In the rows, zero is written as 128.
One turn sends every row of this set to another row. A few are shown first. Where does it send the rows asked after them?
bimo: [132 129 114 142 140 133 142 141 130 120 118 158 152 131 111 142 103 127
 113 108 102 167 141 101]
fesol: [139 116 130 138 130 124 130 130 140 104 125 155 143 125 123 146 104 113
 114 108 103 174 148 100]
kav: [ 86 147 106 137 144 122 110 111 126 130 103 135 108  93 151 156 103 116
 108 104 154 167 135  92]
Magit: [ 96 120 133 137 113 117 145 123 116 120 103 135 104 109 122 154 140 142
  94 118 147 134 124 104]
Lim: [ 84 162 102 136 132 111 125 117 123 133  97 135 101 107 139 156 114 104
 118 120 156 167 139 101]
Zisu: [124 147 106 130 155 156 111 130 136 123 124 155 126 151 119 127 110  96
 134 123 136 140 116 104]
pamo: [120 130 127 131 133 134  98 119  86 114 123 141 127 126 151 141 123 123
 119 141 137 117 117  99]
bozi: [112 155 111 120 163 149 110 120 128 110 134 130 113 146 120 131 112 101
 131 120 156 134 122  94]
gofo: [125 138 111 128 153 144  96 123 123 103 138 158 126 143 115 127 112  91
 126 110 145 141 118 102]
zif: [106 134 112 126 137 123 105 121  88 123 126 146 124 141 153 143 119 130
 138 131 120 122 119  88]
sol: [100 127 107 159 143 131 132  85 116 141 133 125  94  98 147 144 115 111
 140 132 130 134 134  98]
nogis: [113 152 127 146 150 124 140 105 139  90 143 147 131 106 136 130  87 100
 132 124 117 147 135 124]
mano: [107 136 110 146 155 150 112 109 124 147 131 136  82 111 133 150 122 108
 146 133 127 133 136  98]
Lufet: [144 121 130 148 145 126 128 142 117 116 134 148 142 137 111 143 106 106
 137 107 108 159 138 115]
podez: [ 84 109 148 175 128 121 138 115 116 136 130 130 139 136 108 176 112 114
 125 124 134 153 117 118]
Ket: [109 132 126 128 131 117 102 125  88 126 111 137 122 131 150 153 125 122
 134 134 126 119 119  83]
pove: [ 83 111 123 149 120 134 145 111 116 108 121 133  93  97 124 149 134 123
  99 115 154 133 135 103]
zurun: [103 129 116 161 124 132 138 103 150 133 127 141 149 121 126 171 123 150
  84 112 126 140 133 104]
Sifos: [106 121 128 121 147 127 104 132 150 106 142 111 130 132 109 163 107 149
 111 117 124 157 120 108]
tusoz: [103 161 127 148 141 125 152 113 138  94 146 141 146 134 137 131 102  94
 131 136 119 148 132 115]
Danuv: [ 80 163 108 148 138 107 120 123 129 135 106 131 109 103 139 166 115 107
 113 104 160 169 127  96]
Sasem: [103 136 115 118 143 112 126 140 143 100 137 107 127 139 110 160 102 147
 124 114 114 153 127 107]
sibe: [102 138 119 132 150  99 119 138 145 112 138 113 128 132 100 165 114 151
 118 112 117 156 134 106]
mirub: [112 126 105 148 161 142 104  94 115 130 135 124  89 111 140 151 123 101
 130 133 143 147 147  97]
fosuz: [107 116 113 148 121 112 129  89 149 122 131 142 142 122 119 163 118 148
  78 115 132 150 125 110]
piz: [107 164 127 136 138 117 148 105 134 108 143 148 136 125 144 132  90  93
 135 137 121 140 130 117]
Kide: [ 89 136 121 150 127 139 144 116 128 125 112 130  96  93 117 158 146 124
 102 122 142 122 134 112]
maril: [109 142 119 155 121 121 126  93 162 124 123 143 156 130 121 168 106 131
  98  98 126 165 121 102]
meza: [ 79 110 146 172 111 124 126 117 125 142 127 136 137 130 112 174 119 110
 125 121 140 141 118 111]
vaniv: [ 94 102 142 179 121 128 132 116 115 129 119 142 132 115 106 162 105 109
 113 127 146 155 116 126]

zif moves to sibe
Ket moves to Sasem
Lufet moves to Magit
And these:
zurun moves to mano
fosuz moves to mirub
nogis moves to vaniv

